(in the rows, 128 means zero)
One turn sends every row of this set to another row. A few are shown first. Where does it send the rows asked after them?
tun: [125  97 140  70  84 128 136 118 117 134 104 136 133  89 166 123 145 114
 158 111 133 109 129 145  91 112 108 142 132 153  78 122 158  98 154 136
 132 145 118 131 111 141]
Liluv: [154  99 118 136  74 139 111 137 136 171 135 145  89 162 138 150 139 145
 150 134 139 143 133  96 103 132 131 113 150 139  97 149 112 147 143 127
 110 115 135  91 136 150]
Gel: [151  91 111  88  99 152 118 147 159 121 116 154 105 106 114 126 105 150
 140 155  93 125 127 111 129 109 120 101 107 185 115 140 130 158 118 141
 118 131 137  91 110 122]
gaf: [142 117 163 102 134 140 158 126 127 128 143 133 125 120 170 145 144 111
 129 127 121 118 117 127 106 138 112  85 145 158 105  83 137  93 144 144
 166 136 113  94 145 119]
nusub: [186 128 123 133 170 149 111 122 124 120 111 111 111  98 137 122 114 156
 122 135 129  95 104 130 107 143 126 120 129 148 132  95 141 121 141 123
 104  97 119 103 144 111]
Tad: [187 139 131 125 148 153 121 127 109 131 123 111  96  92 159 125 124 134
 135 122 125 107 128 123 111 144 135 112 125 129 150  97 144 136 151 124
  77 115 134 102 143  94]
rol: [169 122 100  79  98 141 126 157 141 130 111 178 118 115 118 129 106 159
 138 138 101 118 104  85 140 105 106 102 134 169  97 130 151 138 130 142
 126 115 131  94 114 133]
vivi: [148 111 128 125 103 147  87 111 146 162 132 139 123 177 113 156 139 146
 134 139 122 147 121 110 113 118 129 131 162 152  87 128 130 145 147 128
 135 114 116  88 127 125]
kasit: [133 117 148  61  80 129 163 135 119 133 139 137 111 112 149 114 115  79
 145 130 128 132 129 127  90 105 115 125 128 133  94 134 120  84 126 120
 135 148 138 124 119 142]
Kuf: [136  93 148  72  82 148 137 109 104 129 133 139 112  90 146 134 136  96
 154 134 129 118 114 165 104 105 125 128 118 124  93 120 132  90 134 121
 150 161 117 117 106 134]
Pusev: [117 122 120 163 101 157 134 132 110 134 116 123 121  95 120 155 101 162
 136 101 138 128 118 177  99 128 108 138 136 126 126 155 155 133 128 152
 111 128 112 121  94 102]
Nebi: [136 104 159 106 125 135 153 138 126 133 135 133 106 110 187 134 175  94
 133 139 133 105 128 126 110 156 132  93 128 145 116 105 134 100 138 149
 141 120 122 108 149 138]
laz: [129 128 109 161 112 156 136 147 114 128 132 119 125 121  91 147  85 152
 116 121 139 137  90 159 105 124 116 142 135 113 120 150 147 101 108 145
 134 118 125 125 102 118]
mevo: [156 111 141 125  85 150  94 103 138 165 124 148  95 145 127 158 157 163
 143 138 132 134 138 118 111 120 133 117 153 140  89 149 112 151 140 127
 122 115 118  86 125 132]
mupo: [154 101 105 107  89 139 114 153 138 139 133 168 109 125 139 145 113 114
 145 154  81 119 105 121 155 113 124  96 107 161 126 140 150 167 120 131
 123 122 128  90 101 129]
Pok: [136 116 125 106 108 142 130 139 115 114 118 181  96  63 129  94 139 126
 152 131  96 107 143 136 124  99 127 115 106 119 151 106 147 117 154 119
 136 157 116 124 126 140]
Sigut: [119 131 102 145 105 145 106 131 111 145 118 132 114 139 107 112 119 131
 136  97 142 125 134 108  96 113 116 170 145 112 123 153 169 106 135 148
  88 128 146 144 123 115]
Lov: [138  86 143  96 130 154 156 142 129 117 137 120 124 118 161 137 153 111
 132 133 138 118 117 128 102 147 122  94 134 151 109  71 130  92 158 149
 150 138 114 106 153 117]
kap: [131 127 111 132 103 169 123 127 109 104 120 117 121 112  96 139 108 141
 108 113 139 126 114 134 120 115 133 144 124  96 127 156 144  91 109 147
 107 113 145 145 123 108]
tis: [187 139 132 142 155 153 140 135 116 130 130 110  95 100 152 133  94 138
 128 143 125 118 109 142 108 143 137  98 133 134 143 104 115 135 131 113
 104 109 122  88 136 107]
mobu: [146  96 144 102 129 138 152 149 122 135 147 138 100 118 161 128 166 105
 136 131 145 105 110 113  98 153 114  97 125 141 116  84 139  81 146 149
 145 135 123 106 156 138]
gib: [186 151 119 127 163 142 132 151 120 133 128 113 112 125 145 118 105 120
 120 136 127 119 104 107 112 147 137 119 140 131 141  96 142 122 141 121
  94  93 134 103 147 112]
Mogiv: [128 125 107 135  99 172 113 121 114 114 112 115 121 128  98 131 115 143
 117 120 136 128 126 136 120  98 143 154 141  92 108 151 124  96 124 129
 107 114 136 148 121 108]
rola: [132 133 108 170 107 150 126 135 115 144 128 127 118 136  98 139  85 158
 128 122 135 132  97 151 103 105 116 146 152 112 102 153 133  97 113 126
 139 123 121 123 102 130]
vuso: [121 145 116 162  78 144 136 135  99 154 128 133 108 130 147 141 104 121
 147  92 126 135 141 137 108 110 120 135 150 100 126 166 145 131 134 130
  90 131 137 131 108 109]
barid: [117 133 106 141 109 147 125 137 107 127 114 131 123 121 116 124 110 128
 124  95 143 126 129 113 102 129 116 160 138 117 136 163 178 109 123 166
  87 115 149 142 127 114]
bameb: [127 109 134  86  94 125 163 156 114 157 133 137 128 120 153 120 116  84
 162 138 138 146 104 147  88 125 119 142 147 142  84 118 150  99 141 132
 150 154 118 110  99 151]
niv: [157 102 122 113  81 158  95 115 136 149 149 131 109 175 110 159 133 139
 136 127 120 149 130  98 114 108 127 115 145 130 100 117 115 136 154 117
 118 130 136  94 139 110]
govu: [153  78 106 130  73 147  86 121 134 152 131 135 103 164 130 154 145 151
 148 114 131 126 130  93 107 122 120 118 136 143  98 125 130 139 161 127
 105 124 138 102 147 133]
vud: [115 117 111 137 123 111 138 169 139 126 108 168 130  96 151  91 118 109
 145 140  87 117 127 138 123 115 126 127 124 155 139 114 163 130 152 123
 147 122 109 128 120 166]
sak: [128 124 104 114 120 137 158 184 126 119 119 165 126 102 129  87 105 102
 147 151 100 152 126 124 124 112 150 122 135 125 139  95 147 118 156 122
 144 145 122 118 125 151]
dume: [115 112 117 173  96 157 121 124 117 149 111 118 110 107 123 140 104 166
 151 107 136 129 135 172  90 115 118 146 142 129 113 157 138 135 134 137
 109 141 117 122  96 110]
dumen: [120 150 122 150  90 148 151 142  98 142 127 136 112 110 138 145  97 126
 136  90 135 139 135 141 103 127 111 131 145 107 139 168 158 132 126 153
  89 126 134 124 109 102]
zoleg: [132 112 173 105 144 137 151 128 138 140 138 130 110 111 171 128 162 108
 135 139 130 118 136 128  92 153 120 101 137 170 113 102 141 105 136 157
 152 138 119  95 142 126]
Tora: [178 131 119 157 162 135 124 139 115 146 122 117 108 110 167 127 103 134
 141 127 124 107 106 130 101 156 123 115 137 154 145  98 159 143 146 128
  96 110 123  91 135 119]
Kal: [135 121 117 117 121 131 125 142 126 110  97 168 137  71 135  99 129 150
 143 124  87 111 125 134 129  99 124 124 128 147 122  93 172 109 163 125
 158 140 112 128 120 150]
lis: [117  78 124  87 105 122 128 126 126 130 121 132 135 123 147 112 122  82
 147 136 130 113 104 143  89 118 114 153 125 161  88 123 157  89 133 135
 150 137 121 129 117 160]
venof: [161 112  94  66  90 160 130 172 134 130 105 169 120 114 123 133 131 136
 147 151 110 137 117 103 154 116 139 111 134 143 107 121 144 162 147 145
 103 118 123  97 108 114]
pigod: [133 141 142 107 112 137 159 164 138 119 126 158 104  72 124  91 111 129
 141 147  86 142 148 136 114  98 136 107 121 134 139 112 124 119 142 110
 147 152 124 117 115 138]
Zudi: [160 104 102  87 102 148 105 157 130 154 130 183  97 113 110 128 140 132
 160 149 107 121 108 110 139 121 117 120 111 154 127 123 170 163 140 150
 110 143 125  85  98 117]

Gel -> mupo
mobu -> Lov
Where do these go?
sak -> Kal
kasit -> lis
Pusev -> dumen
Sigut -> Mogiv
govu -> niv
nusub -> tis

